In the data rows, zero lies at 7.5, halfway between 7 and 8.
Here are some points:
[ 7  9 11  8  9  5  6  5]
[ 8  7  7  9  6 11 10  6]
[10 10 11  5  7  7  7  6]
[12  7  5  8 11  4  7 15]
[ 8  8  7  8 12  0  8  8]
[9 6 9 4 6 9 7 6]
[ 9  8  4  8  5 10  9  9]
[ 7  8  5  6  4  8  7 10]
[13 10  9 11  8  8  9 14]
[5 7 9 8 9 6 6 5]
[ 8  9  6 12 10  0  7 11]
[ 9  7 11  6  6 12  9  2]
[6 8 6 3 9 9 8 6]
[ 5  5  9  6 10  6  7  4]
[11  7  6  5  9 10  9 13]
[11  8  8  8  3 13  8  7]
[ 6  7  7 10  9  5  6  8]
[12  9  9  7 11  7 11  7]
[4 7 8 7 9 8 6 1]
[10  8  9  6  3 15  8  9]
[10  6  8  3  9  9  6  6]
[ 5  7  5 10  8  7  7 11]
[10  6 12  9 10  6  8  7]
[ 9 11 12  8  8  7  9  5]
[ 8  8  9  9  9  7  7 10]
[ 8  6  2 12  6  9  7 11]
[6 8 6 7 3 9 6 7]
[10  6 10  5  9 10  8  6]
[10  7 12  4  7  9  7  6]
[9 8 6 9 9 5 8 9]
[8 9 4 7 8 6 7 8]
[11  7  8  7  5 10  7 11]
[11 10  6 12  8  7  9 14]
[ 7  6  7  9  8  7  8 14]
[8 8 9 6 6 9 6 7]
[10  7  4  9  8  8  8 13]
[5 4 5 5 7 9 7 6]
[ 4  9 10  5  6  7  5  0]
[ 8 11 10  9 11  1  8 11]
[9 7 9 7 8 9 7 8]
[13  9 15  5  6  9  7  8]
[14  7  4  8 10  7  9 14]
[ 7  6  4  8  9 13 10 10]
[13  4  9  5  9 10  9  7]
[ 6 10 13  7  7  2  5  6]
[9 7 7 7 8 7 7 9]
[5 6 5 6 5 9 7 7]
[10  8  6  6  7 11 10 10]
10 more points follow, each with its number after it:
[8 5 5 9 7 9 7 7] 0
[ 4  7  5  7  6 10  7  8] 1
[ 5  9  6 10  3  4  5  8] 2
[ 7  7  8 11  9  0  5  8] 3
[ 6  7  6 10  5 11  7 10] 4
[4 6 5 9 6 6 5 7] 5
[10  7 11  5  6 13  9  5] 6
[3 7 5 6 8 6 6 6] 7
[ 9  7 10  8  8  7  8  6] 8
[ 3  7  5 11  6  5  4 10] 9
Which of these numbered points is nearest to each point below, ignoring the 3 directions in which the first points spread most? Its number follows each.
[ 1  9 14 10  8  1  6  0] > 4
[ 9 10  9 10  6  6  5 10] > 9
[11  8  4  3  8  8  8  9] > 7
[ 8  5  7  5  5 11  6  2] > 0
[0 3 5 8 5 6 3 0] > 3
[ 2 11  9 10  4  4  4  2] > 2
[ 7  8  7 12  7  2  6  9] > 3
[ 7  8  7  8  8  7  7 11] > 1
[ 8 10  6 12  5  4  6  9] > 2
[11  6  5  9  7 10  8  8] > 0
[ 5  7 10  6  8 10  8  2] > 6
[6 9 6 9 5 3 5 8] > 2
[ 6  8  9  9  5 10  7  9] > 4
[ 4  9 14 10 10  3  7  4] > 4
[11 11 13  2 10  3  7  5] > 7
[ 5  9  4 10  4  7  6  9] > 2
[15 10 10  8  4 11  9  9] > 2
[ 8  6  4  9 10  3  6  9] > 0
[8 3 6 9 9 8 9 4] > 0
[10  8 13 10  7 11  8  6] > 4
[ 7  9 10  6  7  8  7  6] > 1
[ 3  8 12  4  7  9  7  2] > 1
[ 8  7 13  5  7  8  5  3] > 5
[2 5 4 8 6 7 5 5] > 5
[ 5  7  4  9  5  9  6 11] > 9
[11  8  9  4  9  6  6  8] > 7
[12  7 10  3  9 11  7  7] > 7
[13  9 14  5 10  3  7  9] > 7
[ 8  9 11  7  8  7  7  7] > 1
[9 7 8 9 7 6 7 7] > 3
[12  8 10  3 10  7 10  8] > 7
[ 9  8  7  7  9 11 10  8] > 6
[ 2  6  4  9  7 11  8  6] > 6
[5 7 8 7 9 6 6 0] > 0
[ 3 10 13  7  5  8  5  1] > 4
[2 9 8 9 8 1 6 7] > 1
[ 8  7 10  8  5 11  9 10] > 4
[ 7  7 10  7  5 10  7  2] > 8
[11  7  4  9  6  8  8 15] > 5
[ 6  4  8  8  6 10  9  4] > 8
[11  8 15  5  8  9  9  9] > 1
